X: rows in 3 groups, each row roughly a mix of its group's directions (some rows in no group):
X (117 x 11):
[[  2   3  10  -1  10  13  -7   9  -1 -16 -26]
 [  2 -29  -3  -7  -5   5  -1  -1   1 -21  -7]
 [  5  -9   8  -1   6  14  -5   5  -4 -16 -26]
 [-10   1 -12 -14   3  15  -3  -3 -26  -2  -1]
 [ 14  -9  20   4   8   1  -8  14  10 -17  -3]
 [ -1  -1  -9  12   5 -20   6   4  -5   3  26]
 [  9 -12  17 -13  -1  -3  -4  20  -7 -10 -11]
 [ -5   2   9  -6   3  13  -3   5   0 -12 -30]
 [ -8   5 -16 -11  -2  14  -4 -15 -21   0   4]
 [-20  -7   3 -12  -8  -8  19   3  -3   5  16]
 [ -8  -3  10   5   0   4   2 -11  -8 -21 -23]
 [-14  -1  21   9  -3   7  12 -10 -12 -13  -9]
 [  7   4  -7  -9   0  -6  -1  10   9  25  19]
 [ -5  -3 -11   3 -11 -11   6  -8   5  20  22]
 [-25  -4  -1 -14 -10  -3  17   9   1  -3  10]
 [-26  14  -2  -6  -4   4  -9 -10   2 -17   4]
 [  1   8  -3  -7  12  13 -10 -12 -20  -2  18]
 [ 23   5   3  13   9  10 -16  -7  -1  -1 -13]
 [ -4   3  13  10   4  12   4  -4 -12 -18 -21]
 [  4  19 -14  -3   7  10  -6  20  -3  14   3]
 [ -2 -11   8 -13   4   3 -10  16   4 -22 -13]
 [ 22   5  -3  11   9  12 -17  -3  -1  -5 -14]
 [-11 -17   3  -5   1   3   0  10  13 -25  -8]
 [ 11  -3  11   2  -3 -20   4  10  23   8   1]
 [  1  -1   4  11   5 -11   7  15  29   2  -2]
 [-17  13  -9   9   4   5   0 -21 -11   6  12]
 [  6   5   0 -17  -2  17 -11   0  15   6 -19]
 [  4  -3   8   4  14   7  -3  12  -7 -21 -20]
 [-16  -3  -9  -9   8   3 -17 -17   5 -17   2]
 [ -2   5   8  23   3  -1  -9 -10  -9 -19 -14]
 [ 23  11   1  13   7  16 -16  -2   1   5  -6]
 [ 23   4   3  14  12  15 -11   2  -6  -5 -11]
 [ -1 -11 -10  11  -2 -18   7  -3 -12  -1  23]
 [  0  -8  -9  16   4 -17   4   5  -4  -3  25]
 [  5 -15  11  -7   5  -5  -3  23   9 -12 -14]
 [  5 -15  -8  10  -4   0   0  11   5 -16  24]
 [  1  -1  -7  -5 -11 -12   4 -12  -1   8  29]
 [ 18  14  -6  18  10   9 -17   5  -5   2  -1]
 [  8  -3  10  15  10  -4   7  19  22  -1  -2]
 [ -5 -25   5  10   0   6   1   7  11 -20  -2]
 [ 14 -17  13 -20 -13  -1  -3  -8   9  -7   2]
 [ 16   2   2  25   2  -2  11  -4   8  16   7]
 [-23  -4   4  -9  -8 -12  18   7  -1   4  14]
 [  1   0  -3  -9  12  12 -14 -15 -21  -6  12]
 [-22  -9   1 -17 -10  -9  18  -2  -2   1   9]
 [-22   6  -6 -19  -6  -1  -9  -2  11 -16  -3]
 [ -1 -12 -14  -7  12  -4  14  -6   4  19  15]
 [ -1   7   6   6  16  -5   4  -3 -27   2 -17]
 [-10   5  14   9  -7 -11 -10 -16  16 -15   3]
 [-11  12 -15  -3  -6   2   2 -21 -14  13  10]
 [ -3  10  -6 -12  -6 -13   7  -8   2  19  20]
 [ 18   8   2  11   3  21 -15  -3   6  -5 -13]
 [ 18  -1   9  11  -1   2  15  17 -12  15  -2]
 [ 12  29   8  -1   9   5  -6  -1   1  13   8]
 [  2  -1   1  15   0   6 -11  -5   3 -27 -16]
 [ 16 -12 -13   2  18  -5   2  -1   7  20   8]
 [ -1 -23  -6 -10   3  -6   5   7  -7 -22  -8]
 [ -8  -5  -7 -11 -11  -7   6   5  12  11  26]
 [-24  -6   1  -8  -9 -18  13  -3  -2   0  10]
 [ -1   6   9  16  -5  -8  13  17  21   3  -5]
 [-14 -18   2   4  -7   2   3   2  -4 -24 -14]
 [ -8   1   4 -14  -7  13  -2  -2   4   0 -30]
 [  1 -10   9   1   5  16  -5   7   4 -15 -26]
 [  0   6  -8  -7   1  18  -4 -11 -27  -1   7]
 [ 19  10  -5  11   8   9 -20  -9  -3  -1 -13]
 [  7   4   1  -9   7  10  -8   5 -10 -16 -26]
 [ -6   0 -17 -17   0  10  -7 -15 -20   1   3]
 [ -4  -4   8   5   5  12  -4   8  -2 -16 -28]
 [ 13   0  13   6  11   7   6  16 -22   9   5]
 [  2 -29  -4   6   3   1   1   6  -4 -19  -9]
 [ -1   0   8   1   0  15  -9   1  -6 -20 -24]
 [ -3  -1  17   4  -1   4   2 -22  -9  -8 -22]
 [ -4  -6  14  -6  -2   2 -13   7   9 -27 -10]
 [  4 -11  14  -1   5  -1   0  26   6 -13 -14]
 [ 12  28   1  -7   1   9 -12  -6  -2  12  -2]
 [  2  12 -15  12  -8   5   9 -18  -2  17   9]
 [  8  -1  -5   4   8 -17   7   2  -3   7  29]
 [  1   5 -13  -3  -4  13  -4  24  18  -2  11]
 [ -5 -27  -3   3  -2 -10   9   3  -2 -18   8]
 [  0  -8   6  -6  -7 -13   1  17  23  -7 -13]
 [ 21   4  -8  10   3  14 -20  -7   5  -6  -7]
 [ -7  10 -20  11  -2   8  10 -15  -6  16   6]
 [ 15 -13  13   0  10  -3 -11  10  17 -15  -2]
 [-23  13   8  -2 -18  -7  -3  -8   5 -13  -4]
 [  6   0  -7   1  -1  16   3  25   8  -1  19]
 [ -5 -14   6   2 -15   2  -2 -21  11 -19  -1]
 [ 13 -12 -19   9   4  13  12   5  -6  12 -11]
 [-11 -12   6   1 -13   5 -23  14 -12  -4  -5]
 [ 20  11  -3   5   6  20 -16  -4   1   2 -12]
 [ 15  24  -7  -7   0   3 -14  -7  -4  12   9]
 [ -9  -1   4  24  -4  -9   5  -3  -3  -4  24]
 [ -7  14  -6  16  -9  -2   7 -23  -1  12   9]
 [ -8 -26   0  -3  -3   5   3   5   8 -16 -16]
 [-25  -3   1 -11  -9 -13  16   4   0   3  11]
 [-25  -8   7  -6  -8 -13  18  -1  -4  -6   6]
 [ -6   4   9  21  -4   5  -7  -7   1 -24 -11]
 [  2   1 -19 -23   1  -9  -3   0   1  20   5]
 [ 17  -5   2  12  -9  -5  16   3  -9  22  -5]
 [ 20  -5  10 -11 -10   5   0  21   4  -9  -9]
 [ 19  21  -1 -15   7   1  -5  -3  -2  15   9]
 [  3   0   5  10   7  16 -12   9   2 -15 -23]
 [-20  -9   1 -15  -7 -17  16   2   1   5   9]
 [  3   8 -14  14  12  10   3 -15  -5  13  16]
 [  3  -6   6   7  11 -20  -2 -15 -16  -4 -16]
 [  1  -8  -5  16  -1 -13   5  -4  -9  -2  27]
 [ -2  29   1   1   0  -1  -1  -5  -8  21  -5]
 [  7  -4  22   7  -2 -20   2  12  17   0  -2]
 [  2   6   6  -3  10  13 -10 -10 -25  -4  15]
 [  8  -3 -10  11   0 -14   1  -5 -13   1  27]
 [ -3  34   2  -4   5  -8  -2   1  -7   8   7]
 [ -5  -1  17  13  -1  17   6  -2  -6 -21 -11]
 [ -2   1  16  -3   3  15  -3   2  -3 -16 -25]
 [ 18   9  -5   6   3  23 -15  -7  -2  -3 -10]
 [ 10  28  -6  -5   7  -5  -5  -1 -12  15   0]
 [ -3  10  -9  11  -4  -6  -5   7   0  11  29]
 [ -4  -5  13   4  -2  19  -5   1   3 -11 -26]
 [-11 -10 -15 -11  -6   4   9  17   5 -12  15]]
one row of each group, then the others: which group is each in?
[ -8 -28   1   0  -8   4   3   0   5 -20  -6]	T
[  1  -4  15  15   7 -12   1  12  24  -6  -3]	D
[  2   1   6  -1  14  -9   1  -8 -16  -1 -27]	J

[  6 -15   9 -16  -8  -7  -3  17   3 -10 -18]	D
[-23  -1  -3 -13   3  -1 -12  -2   9 -21  -5]	D
[  3   5  -8   6   3 -17   5   0  -1  12  29]	T
[  1   2 -10   6  -5 -16   1  -7 -18  -7  23]	T
[-25  -5   3  -7 -12  -7  16   0  -1  -1  16]	J
[-10   3 -10  -4  -8 -13   7  -2  11  20  19]	T
[ -1  -4  13   8  -4  10  -1 -18  -4 -19 -18]	J
[-21  -8  -5 -14 -10 -19   8  -9   2   0   5]	J
[  0  -6  -4 -16  -3 -14   6   0   5  23  18]	J
